(in the rows, 128 means zero)
One turn sends every row of this set to another row. A few are shown first. Where does it send the rows asked after them?
Q333: [135 131 158 159 133 160 145 168 144 100 118 124]
Q173: [133 140 117 142 108 106 139 146 157 149 127 138]
Q524: [131 144 114 142 110 110 139 146 156 148 124 138]
Q902: [131 140 112 137 105 113 143 145 151 151 130 140]
Q560: [132 145 116 142 106 115 132 148 148 147 122 150]
Q326: [133 131 146 146 125 176 154 167 129 107 126 131]
Q521: [135 119 137 121 102 162 167 165 125 108 136 144]
Q848: [132 143 111 140 108 113 141 145 153 149 125 139]
Q600: [152 112 162 147 125 117 144 147 151 102 116 112]
Q878: [133 143 120 143 107 112 128 148 153 145 122 148]
Q945: [133 135 132 142 121 159 163 168 133  96 106 139]
Q832: [140 101 161 123 100 136 157 161 139 109 152 140]
Q840: [134 132 141 154 137 141 144 151 167 104 102 116]
Q887: [134 140 122 143 105 109 129 148 153 147 127 148]
Q927: [139 109 172 140 113 152 146 162 142 112 152 128]
Q680: [140 101 155 119 105 138 151 144 157 126 155 126]
Q820: [153 100 162 127 108 125 152 141 140 114 143 119]
Q52: [134 139 121 140 103 112 130 148 151 149 130 149]
Q40: [150 110 140 114 105 154 163 143 121 118 139 126]
Q584: [138 117 173 158 126 144 139 165 151 103 134 122]
Q808: [141 107 171 146 115 119 146 164 156  99 133 130]
Q467: [141 109 163 145 123 121 140 148 176 111 131 114]
Q511: [132 141 117 138 103 115 132 147 148 149 127 150]
Q466: [138 129 153 158 130 133 149 169 153  90 104 129]
Q159: [145 130 125 128 120 161 164 148 121 108 110 125]
Q576: [146 130 138 149 135 140 152 150 140  98  95 115]
Q958: [134 119 129 114 107 168 164 146 139 126 141 133]
Q583: [132 138 116 138 105 108 140 144 155 150 131 138]
Q337: [135 118 155 135 114 170 153 164 129 114 147 133]
Q604: [131 138 118 135 127 170 159 153 146 112 108 127]

Q337 moves to Q326
Q511 moves to Q560
Now these:
Q600 moves to Q820
Q604 moves to Q840
Q902 moves to Q848
Q945 moves to Q466

One turn sends every row of this set to another row. A few are shown first. Where does it send the rows asked after them?
Q374: [134  89 152 128 143 118 118 152 154 134 121 137 131 125  91 157 149 118
 136 157 161 140 117  94]
Q373: [119 105 124 148 145 130 151 111 109 135 137 142 119 145  91 136 171 114
 144 147 188 162 128  77]
Q929: [115 101 136 162 108 128 129 135 138 151 133 114 109 136 102 128 128 136
 110 158 179 135 111 138]
Q751: [121  96 123 160 138 142 150 105 119 131 166 124 107 156  86 144 174 130
 153 152 197 149 125  97]
Q964: [142  88 118 177 137 130 143 121 142 127 132 127 127 145 100 128 144 146
 149 189 161 128  74 107]
Q907: [137  81 129 143 132 132 126 133 148 101 119 142 128 153 113 156 144 124
 137 179 137 149 118  89]
Q959: [111  81 145 154 129 153 123  87 133 123 130 131 124 144  83 141 162 117
 174 135 174 145 130  91]
Q242: [133  92 127 152 125 145 126 108 146  90 120 139 134 156 125 157 164 135
 161 168 138 136 109 101]
Q37: [124 116 144 127 123 117 157 121 148 154 137 132 161 159 105 145 143 131
 115 139 147 150 114 102]
Q170: [118 114 147 170 102 149 142 117 152 143 151 133 127 125  96 130 160 173
 137 172 174 116 107 128]
Q364: [120  97 169 179 121 156 136 111 131 126 157 137 130 154 132 146 183 149
 155 155 149 120 102 112]
Q581: [117  99 146 168  99 143 132 106 135 148 136 115 114 134 112 123 150 148
 133 155 178 117 102 146]
Q67: [135  96 121 174 128 143 136 100 143 105 128 129 133 150 117 139 163 150
 169 174 153 124  83 112]
Q133: [111 109 137 185 139 117 145 159 133 138 153 133 128 149 101 143 140 124
 118 159 158 147  94 110]
Q342: [124  92 139 142 137 141 148  98 110 135 141 145 117 144  98 137 181 118
 153 150 184 154 132  76]
Q116: [132 102 158 131 137 143 107 130 156 109 121 135 130 135 110 170 166 131
 158 143 155 138 127  97]
Q580: [110 111 148 138  99 139 118 113 131 124 102 138 126 136 133 140 152 125
 126 140 156 143 133 121]
Q595: [134 119 144 154 136 149 113 116 148 114 126 120 132 143 119 157 184 155
 176 144 168 121 107 115]
Q488: [117  89 116 148 140 119 130 131 113 150 126 121 131 164  83 122 162 108
 147 162 180 144 132  97]
Q139: [118 103 146 194 130 135 145 134 134 138 171 122 124 157 110 141 161 147
 140 163 164 122  88 126]
Q347: [124 112 161 129 117 137 152  99 155 142 137 138 158 150 110 153 149 138
 129 128 141 148 115  98]
Q471: [138 118 130 166 144 128 128 131 140 142 132 113 135 138 103 135 174 155
 165 159 182 112  84 123]
Q193: [118 101 174 159 125 149 130 120 128 118 129 156 136 146 137 150 174 127
 143 147 134 142 116  89]
Q873: [112 108 155 163 137 124 136 149 128 126 126 155 136 141 119 149 147 112
 120 149 141 158 112  86]
Q610: [134 126 145 155 124 146 154 109 152 158 154 110 146 169 110 143 149 167
 128 144 163 140 104 112]
Q51: [130 125 134 143 128 122 158 128 146 163 147 117 154 169 106 138 145 149
 115 149 160 145 107 111]
Q722: [121  96 134 175 136 165 121  94 129 135 136 112 114 155  87 132 161 140
 171 147 188 143 124  95]
Q552: [117 108 113 159 145 130 152 115 114 132 151 129 113 152  85 140 166 121
 146 149 197 160 123  90]
Q591: [143  78 123 158 139 123 137 140 146 125 127 134 124 145  98 139 132 130
 129 192 151 143  95  94]
Q515: [137  98 135 151 148 108 131 154 143 153 129 124 133 127  86 135 153 132
 141 168 178 125  90 111]
Q868: [114 105 153 153  94 150 125  93 131 132 117 129 124 135 132 130 165 143
 143 143 164 121 116 136]
Q693: [109  76 133 139 131 125 128 109 123 133 124 136 134 149  82 134 162  97
 159 144 168 146 136  91]
Q916: [125  87 139 149 135 147 148  93 117 133 159 134 110 151  94 142 185 128
 158 151 189 146 131  88]
Q94: [130 118 162 146 119 155 150  90 157 145 148 123 148 157 112 150 153 161
 138 132 153 141 109 104]
Q802: [108 126 133 142 109 124 133 155 146 130 125 146 136 133 103 143 147 139
 109 167 158 149 138 108]
Q601: [116 119 132 164 111 132 140 151 152 145 148 129 124 131  90 134 141 160
 113 177 175 135 119 121]
Q401: [125 100 117 171 143 143 125 121 117 151 134 106 117 167  88 120 161 136
 154 163 193 142 124  98]
Q104: [112 108 138 143 109 127 121 140 134 135 112 128 116 137 115 138 129 121
 105 149 165 152 131 123]
Q594: [106 125 146 136  99 136 132 125 143 119 115 158 146 128 118 144 168 139
 132 155 148 138 138 106]
Q847: [111 117 155 153  95 151 138 102 148 126 132 151 142 123 114 135 177 161
 149 157 157 118 119 119]

Q364 moves to Q139
Q373 moves to Q342
Q170 moves to Q601
Now these:
Q116 moves to Q595
Q347 moves to Q94
Q722 moves to Q401
Q907 moves to Q242
Q868 moves to Q581

One turn sends every row of this set to another row. A few are shown first. Where does it send the rows asked after them?
Q84: [142 153 122  87 151 125 158 127 135 129 149 122 121 141 132 125 127 130
 133  93 137 114 122 132 117 132 140 130 122 158 149]
Q180: [131 143 119 122 132 127  97 148 114 123 130 158 137 115 109 133 150 125
 106 156 132 119 124 127 142 122 134 102 118 149 128]
Q979: [117 154 128 124 144 151 108 137 102 133 141 144 119 152 111 159 106 132
 156 120 122 129 120 147 108 141 125 112 156 117 141]
Q222: [151 158 120  93 143 117 154 131 142 128 144 127 129 151 127 136 131 129
 132  97 144 117 125 132 124 121 137 132 123 162 145]
Q761: [126 155 132 112 129 145 108 127 108 130 143 142 104 156 106 160 114 134
 156 126 108 125 123 140 116 146 127 108 157 126 140]
Q939: [144 160 130 136 111 124 105 154 137 127 128 143 120 128 113 148 120  94
 114 136 145 100 140 146 104 146 114 157 155 112 119]
Q183: [116 120 130 109 145 125 130 117 139 110 132 133 124 124 114 128 127 128
 112 121 142 117  95 159 130 144  89 109 132 121 163]
Q691: [125 158 129 115 131 152 112 125 100 121 138 132 115 151 116 164 111 142
 147 124 120 133 128 151 112 140 115 108 161 117 140]
Q612: [132 156 122 137 106 128  97 157 133 112 128 151 118 126 112 145 114 109
 101 142 148 108 150 153 101 156 115 148 149 125 133]
Q179: [142 150 125 117 132 163 160 107 123 158 135 110 104 132 132 139 122  98
 118 128 156 122 145 151 115 152 144 117 136 131 144]
Q570: [120 138 140 139 118 140 119 128 110 131 148 126  90 148 130 109 141 124
 118 108 133 121 162 137  99 129 119 131 116 139  97]
Q674: [132 152 131 128 125 133  89 151 115 116 128 159 141 121 105 133 136 128
 102 149 133 113 134 135 147 122 128 107 114 143 117]
Q822: [140 146 116 122 133 158 160 115 131 151 147 119  90 137 127 137 118 102
 106 131 148 121 147 159 120 152 148 114 146 130 149]
Q737: [133 148 124 127 110 133  97 157 127 121 121 131 127 121 119 148 118 104
 108 146 149 100 154 147 104 157 110 155 142 117 130]
Q361: [115 157 134 104 110 147 116 131 123 160 162 126 122 126 115 119 134 122
  89 120 142  97 107 146 153 125 117 153 132 141 109]
Q438: [128 140 110 122 125 161 146  99 119 145 141 118 107 130 133 128 119 108
 107 126 156 133 154 156 115 151 145 110 142 129 156]
Q546: [118 165 129 106 113 147 120 126 123 158 169 123 114 120 112 115 134 118
  90 114 139  96 112 152 146 119 110 152 127 135 112]
Q764: [135 149 117 129 125 135  92 142 110 119 130 164 133 111 110 132 141 131
 103 155 131 118 116 134 146 127 130 117 113 145 131]
Q739: [138 153 116 110 134 162 153 104 130 146 138 117  97 140 128 129 133  99
 107 136 159 125 142 161 119 155 147 118 133 116 140]
Q775: [123 122 140 128 118 132 128 128 109 145 138 131  99 152 133 115 128 117
 117 111 134 111 161 133  85 119 110 132 123 145 108]
Q672: [111 138 133 140 127 137 119 138 110 147 148 134  88 141 125 108 138 111
 124 109 140 106 158 143  94 126 117 130 119 145  99]
Q949: [110 135 132 144 136 137 124 139 101 135 142 127 102 146 135 115 134 128
 118 113 143 116 161 144  97 118 114 137 110 144 102]
Q476: [137 147 121 123 126 130  97 144 106 118 127 163 138 109 112 127 141 128
 109 152 133 114 131 132 141 122 138 109 114 152 128]
Q85: [150 150 113  95 139 123 154 131 136 122 149 126 133 151 133 133 133 136
 130  94 141 108 122 136 127 127 138 139 123 164 139]
Q446: [134 144 126 140 103 133 103 163 134 124 131 135 131 115 115 147 109 104
 103 130 143 101 144 146 106 155 112 148 157 127 137]
Q226: [117 114 127 103 142 130 125 118 128 105 129 129 130 125 121 129 125 132
 117 124 146 112 101 156 137 140 100  96 142 123 160]
Q334: [118 164 122 105 115 136 120 138 131 159 169 128 120 127 115 119 142 116
  91 115 132  95 115 145 144 119 114 152 127 138 104]
Q819: [116 168 118 129 137 146 107 127 101 126 146 142 103 143 112 162 115 134
 157 134 124 131 130 156 128 137 126 119 156 119 140]
Q522: [144 142 129  93 141 119 158 127 141 135 147 124 132 153 128 131 134 129
 129  97 149 119 121 133 125 129 134 139 124 165 144]
Q10: [115 118 137 103 139 124 122 119 134 116 124 133 126 124 113 126 121 128
 114 120 146 114 100 162 133 141  90 104 144 119 160]
Q800: [123 129 138 108 143 131 120 130 132 115 130 127 127 121 114 132 126 131
 122 129 143 117 105 158 135 145  92  99 139 117 176]
Q992: [125 154 127  98 115 147 123 135 127 156 161 129 109 123 110 114 129 118
  85 110 142  98 120 154 141 123 120 157 122 144 100]

Q674 moves to Q800
Q949 moves to Q446
Now these:
Q522 moves to Q334
Q85 moves to Q361
Q775 moves to Q939
Q822 moves to Q570
Q222 moves to Q546
Q672 moves to Q612

